In the rows, 128 means zero.
The same turns and mirrors carry the whole set onto itself and the rows of a family onto each other. Which other rows belong to the same family as each row named below? List them in the order they appear above.
These 35 rows form 7 families of 5 rows each.
Sebe: [101 132 106 152 150 152 141 121 132  98 102 112  99 131 103 136  97 133
 120 114]
digot: [154 121 125 134 137 114 139 115 116 129 110 139 175  93 131 132 104 107
 113 162]
lefef: [150 138 139 102 109 107  71 132 165 111 100 139 155 130 127 103 137 144
 108 130]
zefed: [151 143 130 127 150 165 111 144 149 122 143 137 121 157 145 134 163 131
 137 108]
figev: [133 122 130 124 166 119 113 111 132 161 149 113 127 106 122 141 155 130
 153 127]
gunu: [120 143 139  99 130  91  87 137 160 127  92 141 132 103 119  91 136 138
 132 137]
Guban: [140 113 108 168 162 123 142 113 123 109 120 104 131 107 119 140 109 140
 120 121]
bot: [ 99 144 158  96 175 143 134 101 130 143 101 145 105 143 143 118 132 144
 138 145]
Fus: [139 120 124 107 123 164  90 104 142 139 145 110 142 162 110 161 141 133
 117 119]
Raf: [158 120 165 143 111 115 102 126 129 107 136 145 165 116 136 134 128 102
  90 124]
bona: [117 128 123 113 100 145 120 103 127 120  90 131 157 121  96 145  80 105
 103 155]
vub: [121 136 127  92 173 150 140 127 142 153 149 136 115 151 133 139 141 114
 124 148]
giv: [110 153 167 131 128 124 124 157 136 101 118 169 109 119 131 112 123  91
 116 124]
Daka: [ 95 138 129 112 136 156  93 115 144 141 126 111  97 131  96 142 141 127
 158 111]
Rin: [132 153 138 149  89 129 129 132 110  99 129 128 139 146 125 131 157 156
 139 100]
Sabu: [119 120 163 108 125 105 122 111 125 134 135 142 149 111 112 139 105  87
  85 152]
nazel: [107 132 135 108  88 117 138  95 104 131 137 110 149 147  97 153 128 144
 114 134]
Ludu: [ 85 161 138 125 112 111 149 131 108 122 123 130 105 126 109 122 142 141
 156 122]
Baf: [135 109 106 146 145 145 138 104 125 105 120 102 137 139 109 154  96 139
  90 129]
Daru: [124 116 157 113 158 124 105  70 121 153 109 116 141 121 131 134 136 156
 136 132]
luvol: [115 136 136  79 109 102  79 118 163 128  93 134 141 127 105 106 120 136
 108 145]
Rudab: [154 136 159 130 165 147 114 107 126 127 109 143 137 148 168 121 155 160
 131 121]
mit: [111 151 127 149 122 130 123 139 131 107  80 145 121  85 112 114 105 110
 155 130]
tas: [141 137 137 132 123  96 156 118  97 133 149 128 157 127 135 135 153 147
 126 138]
mureg: [103 159 135 101 107 137 165 132 115 116 134 144 126 174 123 134 134 134
 111 144]
vavil: [107 140 160 125 137 155  88  95 133 124  89 126 109 139 126 122 139 160
 152 103]
zusot: [137 131 110 169 156 146 143 138 130  86 111 119 114 133 127 131 116 140
 120 109]
favuv: [128 134 167 154 112 107  92 135 128 106 118 141 130  86 119 119 131 102
 129 105]
kura: [125 129 155  96 139 168 106  84 132 131 106 130 136 174 138 140 126 153
 104 133]
vuber: [130 152 137  84 127 114  95 147 168 114  98 156 135 143 133  94 131 134
 106 146]
Tad: [113 125 107 135 165 145 163 119 128 110 116 116 115 141 115 142  92 126
  98 143]
Rikel: [164 136 128 162 107 144 108 135 129  94  94 142 162 110 135 126 116 121
 126 120]
Zuv: [ 97 138 163 106 100 137 109 127 141 107 116 151 119 138 103 135  97  83
  91 133]
Matig: [117 154 125 117 125 157 146 148 138 104  89 162 130 137 128 120  94 100
 113 155]
Pori: [141 136 139  87 137  90 101 129 158 134 109 146 156 120 131  99 133 134
 104 157]

Which other rows belong to the same family as luvol? lefef, gunu, vuber, Pori
Which other rows belong to the same family as Rikel? digot, bona, mit, Matig
Which other rows belong to the same family as kura? bot, Daru, Rudab, vavil
Which other rows belong to the same family as Fus? zefed, figev, vub, Daka

